The rows below fall into families. The same turns and mirrors carry the whole set onto itself and the rows of a family onto each other. For each named row, which other rows are in its family? Write them in the order they are listed.
These 18 rows form 6 families of 3 rows each.
j_538: [-12  28   6  -8 -10  -5   3   5 -14  -6   4  -3  10]
j_204: [ -6  26  -2 -10   1   7   5   4 -16 -14   2   5   8]
j_527: [ 14  16  21  -3  -9  -7  -1  -3 -14   3 -12   8   2]
j_613: [-23  17   7  -6   1   3  -6  -5 -11  -2   5   8  14]
j_589: [ -3  -8   0  -3   5   3   3   0 -11   6  13 -22   8]
j_768: [ 16  -5   8  -1  -4 -12  -4  -5  -8   0 -19   4   1]
j_910: [ 10   9  14   1  -8  -8  -7 -12  -7  10 -11  12   0]
j_751: [  6  -5  -3  -5  11  14   2  -7 -15  -1   6 -16  -1]
j_763: [ 13 -11   6   6  12   4   7   1 -10   8   7  -7  11]
j_712: [-19  14  13 -10   4   7   0   3 -19  -6   7  -4  16]
j_738: [ -4  -7  -3   7  12   6   3  -8 -11  -5   6 -18   7]
j_549: [ 18   0   5 -15  -2  -4  -4   2 -12   0 -15  11   0]
j_720: [ 19   0   8  -6 -10 -16   1   5  -7   9  -9   3   5]
j_676: [-15  23   3  -4  -3  -5   0   0 -13 -16  -6   5  12]
j_704: [  2  -8   0  10  12   5   2 -10  -4  10  11  -3  10]
j_767: [ -5  -7  -7  -2  -1   9 -14   8  -4  -5  10 -14  13]
j_521: [ 21   1  -4   7 -12  -3 -10   7   0   0  -3   0   5]
j_916: [ -4  22   2  -4 -18   2 -17   3  -9 -10  -1  -5   4]

Same family as j_704: j_613, j_910
Same family as j_763: j_527, j_712
Same family as j_768: j_738, j_676
Same family as j_916: j_767, j_521

The rows below fall into families. The same turns and mirrors carry the whole set onto itself and the rows of a family onto each other. For each named row, which other rows are in its family? Write them in the order they are listed.
These 25 rows form 5 families of 5 rows each.
j_29: [  5  -2  -7 -10   6   6   7  17  -6  -4   5   4 -12]
j_343: [  6   0   6 -12   2  -5   3  10  -4   9  15   7  23]
j_224: [  1  -1   4 -10   1  -2  -1  15   5   9   9  11  25]
j_529: [  9   7  14 -10  -4   3   5  -9   8   6 -15  12   9]
j_20: [  0   6  12  -8  -9  -5   9  -2   6   0 -21   7   4]
j_109: [ 15   3 -10  -6   9   6   7  18   2  -4  15   5 -10]
j_310: [-2 15  7 -1 -7 11 13 -4  5 -1 -9  2  5]
j_673: [  9   1   2 -18  -3 -13  -4  16   5   1  10   9  23]
j_572: [ 14  11  -6   6  -3 -15   3  13  24 -11   8  21   9]
j_416: [ 25   4   5  -1   0 -20   7  -7  15  -7  12   1  -7]
j_871: [ 8 -7  2 -5  6 14 14 14  3 -4  6  4 -8]
j_169: [  9   9  -6  12  -3 -15   5  12  14 -14   8  25  11]
j_400: [ 21   9 -11  -7   6  10  10  16   5 -12   6   3  -8]
j_176: [ 20   4  -4  -8   7   7  15  18   1  -7   6  10 -12]
j_820: [  9  10 -12  13   0   0  -1   4  11 -16   3  24   6]
j_337: [  5  15  12  -3  -7   7  14  -4   1  -4 -15  10   8]
j_260: [13 -6  3 -9  2 -8 -3  9  4 -3 13  3 29]
j_722: [  5   9   7   2  -4   4  13  -7   6  -3 -19   5  -1]
j_707: [ 25   1   5  -2   3 -27  10  -8   3  -3   1   0   0]
j_459: [  9  15  -4  12  -6 -12   2   4  20 -15   6  18  14]
j_703: [  3  -1   0 -11   4  -5  -2   7  -2  15   8   5  19]
j_532: [  0  18  -9   8  -8  -8   1   6  11 -16   8  19   3]
j_651: [ 25   8   1 -10  -3 -22   7  -2   8 -14   6  -5  -4]
j_210: [ 21  -5   4  -2   2 -27   8  -3  10  -2  -4  -4   5]
j_141: [ 29  -1   5 -10   5 -20   7  -3   8  -2   1  -7   0]

Same family as j_310: j_572, j_400, j_703, j_210
Same family as j_459: j_224, j_109, j_722, j_141
Same family as j_651: j_29, j_20, j_673, j_532
Same family as j_707: j_343, j_169, j_176, j_337

The rows below fall into families. The same turns and mirrors carry the whole set onto itself and the rows of a family onto each other. For each named row, which other rows are in its family? Write them in the order they are listed.
These 39 rows form 13 families of 3 rows each.
j_827: [ -7 -14   6  14  -8   5 -14  21  -9]
j_706: [-1 -4  5 14 -9  3 -3 26 -8]
j_411: [-25  -7  12 -12  -7  11  -6   4   1]
j_424: [-22  -3   3  -7  -8  12  -8   2   6]
j_569: [ 1 -1  7 13  6 -6 10 -2 -2]
j_650: [-25  -6   3  -9  -7  11  -8  -1  -1]
j_161: [-30  -2   8   0   0  15  -3  -3   1]
j_69: [-25  -7   7  -3  -5  13  -6  -6   4]
j_809: [-24   1   5 -10  -4  17  -1  -1  -6]
j_286: [-15  -3   5  14   9   2  21  -1 -11]
j_696: [-14   2   9  14   8   3  20   5 -17]
j_575: [ -5   2   8  11  10   0  19   8 -14]
j_952: [-27   0   7 -14   0   8  -5   5  -7]
j_918: [ -5 -12   7  12 -12   3  -5  26  -5]
j_431: [ -5 -10   8  11 -10   6 -12  23 -11]
j_155: [ -3  -6   5  10 -12   7  -7  26  -4]
j_740: [-10  -3   1  15   8  -7  15  -2  -1]
j_988: [-13   1   5  17  10  -8  14   2 -11]
j_811: [ -2  -5  -1  10 -11  -4  -8  22 -10]
j_173: [-14  -5  15  12 -19   5  -3  23  -9]
j_831: [-30  -4   6  -6   0  13  -7   0   0]
j_450: [-27   0   4 -12  -3  11  -1  -1  -2]
j_107: [ -7   2   5  13   9   0  19   0 -11]
j_79: [-26  -9   8  -5  -8  17  -2   3   4]
j_456: [-16  -3  14  12   8   3  21  -1  -9]
j_85: [ -6 -10  14  15 -12   9  -5  24 -11]
j_636: [ -4 -10   2   4  -6  -3  -8  26  -8]
j_974: [-10   3   3  13   8  -6  18   1 -11]
j_629: [-14  -2  11  10  15   0  15   1 -17]
j_588: [-17   1   7  14  12  -5  14  -3 -10]
j_319: [ -4  -6   6  11  -4  -4  -8  26 -15]
j_815: [-27  -4  11  -9   0  14  -6   0  -3]
j_741: [-10  -6   5  16   9  -5  19   4  -8]
j_114: [-26  -6  14 -12  -2  11  -1  -1  -1]
j_273: [ -8 -13   6   5 -13  -4 -11  23  -5]
j_446: [ -2 -11   5  10  -7   1  -6  26 -15]
j_32: [ -6 -12   8   8 -13  -1  -6  26 -10]
j_625: [-11  -7   3  11   8  -8  21   6 -10]
j_177: [-29   1   7  -9  10   8  -3   9  -1]

Same family as j_974: j_918, j_815
Same family as j_952: j_740, j_85
Same family as j_411: j_706, j_588
Same family as j_446: j_650, j_286
Same family as j_273: j_161, j_575
Same family as j_424: j_456, j_319
Same family as j_696: j_69, j_636
Same family as j_811: j_79, j_629
Same family as j_431: j_450, j_741
Same family as j_569: j_173, j_177

The rows below fall into families. The same turns and mirrors carry the whole set onto itself and the rows of a family onto each other. For each named row, which other rows are in its family? Write them in the order they are listed.
These 32 rows form 4 families of 8 rows each.
j_758: [  9 -13   8  -1  12   9   2   3  24   0]
j_808: [ -4  -9  -9  -1 -17   4   3   2 -11  -5]
j_98: [ -4 -13   6   6   4   3   4  15  20  -9]
j_131: [ 11   2  -9   6  -8  -2  -4   0 -17   3]
j_947: [ 13  -4  -8   3  -7   6   0 -16  -7  11]
j_892: [  7   1  -8   4  -6  -2  -1  -2 -19  -3]
j_734: [ 12  -1  -7   4  -7  -3  -3  -2 -18  -1]
j_583: [  6 -13   5   4   8   9   4   0  27   4]
j_194: [ 13  -6  -8   8  -5   6   2 -15 -13   7]
j_870: [ -3 -12  -6   0 -14  15   4  -9  -4   7]
j_896: [ -4 -11  -9   6 -16   8   6 -10  -5   6]
j_136: [  5 -15   5   5   9   6   5  -2  26   0]
j_272: [17 -4  3  8 16 -5  0  0 19 -1]
j_949: [  7  -5 -10   9  -8   3   3 -16  -8   9]
j_826: [  2 -14   8   1  10   5   5   0  25  -2]
j_475: [ 14  -7  -6   3  -7   6   1 -17  -9   7]
j_553: [  6   2 -10   9  -9  -4   0  -5 -15   2]
j_523: [ -2 -13   9   6   8   3   3  16  16  -9]
j_729: [  2 -16  -8   3 -15  12   6 -11  -5   5]
j_328: [13 -6  6  9 11 -9 -2 16 13 -7]
j_180: [ -3  -9  -5   2 -16   5   1   5 -15  -5]
j_899: [ -5  -5 -10   6 -16   1   3   2 -12  -1]
j_164: [ 8  0  3  7 11 -7 -3 19 12 -6]
j_824: [ -4 -11   5   3   3   5   2  17  20  -6]
j_352: [18 -2  4  8 16 -3 -2  2 19  4]
j_699: [ -1 -15  -4   0 -15  14   5 -10  -6   3]
j_48: [ -5  -6  -7   3 -15   6   0   7 -14  -2]
j_398: [13 -6  6  3 12 -2 -3 19 13 -8]
j_963: [  2 -14   9   0   7   7   1  16  19  -7]
j_555: [19 -6  6  2 16 -1 -2  5 18 -1]
j_520: [  8  -3   4   9  11  -9  -1  17  13 -10]
j_59: [18 -7  4  4 12 -5  0  0 22  0]

Same family as j_48: j_131, j_947, j_583, j_870, j_164, j_824, j_352
Same family as j_272: j_98, j_734, j_136, j_475, j_180, j_699, j_520
Same family as j_59: j_808, j_892, j_194, j_826, j_523, j_729, j_328

